(in the rows, 128 means zero)
Families of rows that turns and mirrors carry onto each other, the same ones carrying the whole set onto itself: the rest of each named row's family, in list order
6 families of 3 rows
G: [130 129 135 132 140 162 132 142 108 108 146 152 138 128]
Q: [123 111 117 127 131 162 124 101 128 160 162 135 144 137]
A: [173 139 137 130 119 139 144 110  97 117 154 154 128 110]
M: [177 158 144 152 113 155 104  94 106 130 173 116 138 112]
K: [153 104 119 133 143 153 130  95 112 133 171 112 163 159]
S: [133 109 156 137 107 127 109 121 112 138 175 119 116 141]
T: [158 136 123 127 121 140 135  78 104 155 169 152 120 118]
H: [114 143 124 131 148 157 127 111  98 135 161 165 114 130]
F: [124 118 158 139 116 128 109 128 102 128 174 129 106 140]
D: [129 131 125 139 167 157 130 116  86 106 168 141 137 158]
R: [176 136 126 136 142 134 141  80  80 119 176 138 131 141]
C: [154 135 116 164 134 148 119  80 106 133 188  98 155 135]
U: [141 120 158 138 107 120 113 115 100 133 177 128 105 134]
X: [119 141 117 167 156 161 112 105 101 117 182 110 150 144]
N: [160 108 130 128 115 155 135 118 129 133 151 128 159 125]
J: [146 161 121 167 148 143 121  87  82 114 187 123 131 129]
L: [141 138 141 151 125 176  93 118 125 130 168 105 156 131]
B: [139 168 146 155 137 169  98 122  97 109 167 133 127 121]

Which other rows belong to the same family as R? K, D
Which other rows belong to the same family as H? Q, T
Which other rows belong to the same family as N? G, A
Which other rows belong to the same family as B? M, L
Which other rows belong to the same family as J? C, X

Families of rows that turns and mirrors carry onto each other, the same ones carrying the whole set onto itself: the rest of each named row's family, in list order
3 families of 6 rows
vuter: [ 84 145 165 126 128 151 123 122 122 124 129 133 114 145 127 129 135 104
 153]
tid: [145 151 128 155 134 116 137 131 110 100 115 107 139 152 123 137 135 143
 141]
sab: [142 154 133 149 135 117 142 132 109  96 123 109 142 159 120 136 134 138
 141]
papid: [113 145 130 130 116 117 126 156 113 159 158 104 143 115 111 147 144 128
 115]
let: [144 159 130 139 137 118 137 119 119 108 110 105 145 159 117 134 132 147
 139]
Lemim: [111 108 148 127 105 150 106  92 120 123 121 127 124 145 117 134 132 110
 165]
Vezot: [134 125 127 142  97 116 141 111 113 115 107 110 132 142 111 116 148 166
 114]
darov: [ 83 149 166 118 132 145 120 124 124 126 136 127 118 149 122 130 135 102
 149]
zeka: [137 129 122 147 107 118 135 109 112 116 106 110 133 147 114 110 153 162
 114]
zuzo: [108 113 137 120  89 118 134 122 139 172 141 112 119 127 138 154 141 144
 121]
fiv: [111 135 126 136 112 131 139 151 119 156 164 109 144 115 110 153 142 131
 110]
romu: [111 117 132 124  95 125 139 124 132 177 148 109 115 127 142 150 143 142
 123]
nesig: [113 144 127 132 118 122 127 151 115 171 153 111 145 113 114 144 144 129
 117]
Melan: [110 105 151 123 103 146 113  93 121 121 114 134 128 148 113 134 130 118
 158]
domo: [137 137 127 135 105 112 127 112 115 108 107 101 133 137 119 123 158 170
 117]
Tozuz: [107 118 124 116 102 125 136 119 142 178 148 113 125 135 131 151 131 138
 121]
tori: [ 80 143 163 118 127 143 107 127 120 117 130 130 113 137 123 135 145 113
 156]
zulom: [105 103 154 130 107 159 121  97 113 113 129 132 119 147 105 137 137 119
 160]

Which other rows belong to the same family as papid? sab, Vezot, darov, zuzo, Melan
Which other rows belong to the same family as let? fiv, domo, Tozuz, tori, zulom

Families of rows that turns and mirrors carry onto each other, the same ones carrying the whole set onto itself: the rest of each named row's family, in list order
12 families of 3 rows
kefa: [101 125 137 131 128 114 158 149 125 120 131 109 108 146 130 130 141 155
 154 158 127]
Vonaf: [108 110 140 121 136 143 142 123 135 123 119 150 107 146 125 145 122 163
 116 130  95]
pafo: [115 113 113 145 111 141 126 148 116 100 105 134 125 106 113 130 113 102
 116 150 135]
vup: [129 131 124 152 140 128 103 133 174 126 124 139 130 158 128 125 136 133
 117 126 141]
demom: [135 104 123 148 122 143 127 117 126 128 104 178 107 117 103 134 124 131
 121 125 126]
geta: [168 134 130 137 102 121 115 141 140 122 132 149 129 126 103 117 109 109
 116 128 136]
tudel: [108 106 120 145 134 136 115 126 135 122 117 145 108 119  89 116 159 119
 103 128 137]
zemi: [117 136 121 136 104 119 130 110 102 138 129 121  87 117 127 129 101 153
 153 133 141]
Morum: [117 113 124 124 111 109 111 113 137 124 125 136 134 103 110 115 160 132
  95 127 151]
Peti: [110 117 156 133 136 144 120 146 138 122 151 108 126 133 129 146 128 178
 141 125 130]
keze: [149 130 118 142 111 103 134  92 104 142 135 120 132 114 124 152 114 129
 122 136 134]
dutel: [115 132 117 114 105 103 117 100 130 133 130 114 130 113 131 116 158 149
 108 127 146]
Pesu: [119 140  99 137 113 122 122  94 118 145 118 118  99 124 120 115 156 135
 135 126 143]
zadef: [116 101 135 152 118 131 120 137 114 119 124 154  94 102  91 128 104 129
 125 133 145]
dege: [129 128 117 154 109 110 147 136 112 132 117 127 105 122 118 118 142 131
 167 154 157]
legem: [122 118 141 125 133 110 143 110 119 126 148 111 136 133 126 163 113 146
 105 141 106]
Fuf: [ 89 112 150 123 131 130 136 139 123 116 140 122  94 131 118 140 103 163
 123 138 112]
Bemuv: [140 134 129 150 110 134 112 122 121 142 139 113 120 113 132 135 127 163
 165 121 160]
Nefun: [128 143 121 145 137 125 107 124 170 131 126 126 129 164 141 125 134 142
 124 126 138]
vudo: [130 116 140 119 124 145 150 160 119 114 158 127 121 135 127 146 132 158
 108 131 104]
rab: [100 118 135 109 120 110 119 117 144 120 135 118 135 120 123 121 160 150
  90 130 131]
Mip: [ 94 124 127 121 121 139 140 147 121  97 120 107 124 131 135 139 114 132
 116 153 108]
deg: [160 158 128 115  98 113 128 125 134 132 141 116 124 146 134 121 108 138
 131 129 121]
Zita: [138 100 136 148 131 115 129 118 119 123 137 142 139 112 100 156 114 117
  95 138 127]
sot: [157 143 112 130  97 133 146 130  99 138 150 121 113 122 141 136 130 152
 139 126 132]
Bobi: [138 142 114 155 131 124 102 121 167 135 120 136 128 155 133 121 135 132
 127 124 148]
geg: [ 87 124 128 116 139 131 132 117 137 126 130 109 105 146 122 126 157 153
 112 132 111]
kel: [141 131 150 115 120 125 127 153 152 111 146 131 132 150 115 128 110 134
 103 132 106]
tamu: [130 136 153 133 116 140 150 141 156 130 125  91 141 146  98 138 126 151
 135 138 147]
ket: [138 127 151 147 115 143 142 144 156 129 119 109 143 133  82 135 127 134
 131 137 159]
dem: [144 143 140 142 104 136 145 131 147 139 120  97 139 134  98 134 126 141
 146 135 163]
Fabur: [134 135 113 130 110 132 138  95 116 145 109 144  99 133 139 134 122 158
 145 126 119]
Bire: [130 102 147 162 129 147 104 149 136 121 138 142 129 106 101 137 129 145
 137 121 157]
Dizop: [158 110 123 147 108 145 135 155 110 121 142 156 121 106 105 135 133 126
 113 126 138]
Zogi: [120 143 101 132  97 130 134 124 104 116 110 106 118 117 143 130 112 123
 139 150 132]
kegut: [111 100 139 152 132 122 145 164 130 110 121 142 112 126  98 126 144 126
 139 157 142]

Which other rows belong to the same family as Fabur? Vonaf, demom
Which other rows belong to the same family as rab? Morum, dutel
Which other rows belong to the same family as Fuf? zemi, zadef
Which other rows belong to the same family as vup? Nefun, Bobi
Which other rows belong to the same family as Zita? keze, legem
Which other rows belong to the same family as ket? tamu, dem
Which other rows belong to the same family as dege? kefa, kegut
Which other rows belong to the same family as Bemuv? Peti, Bire
Which other rows belong to the same family as geta? deg, kel

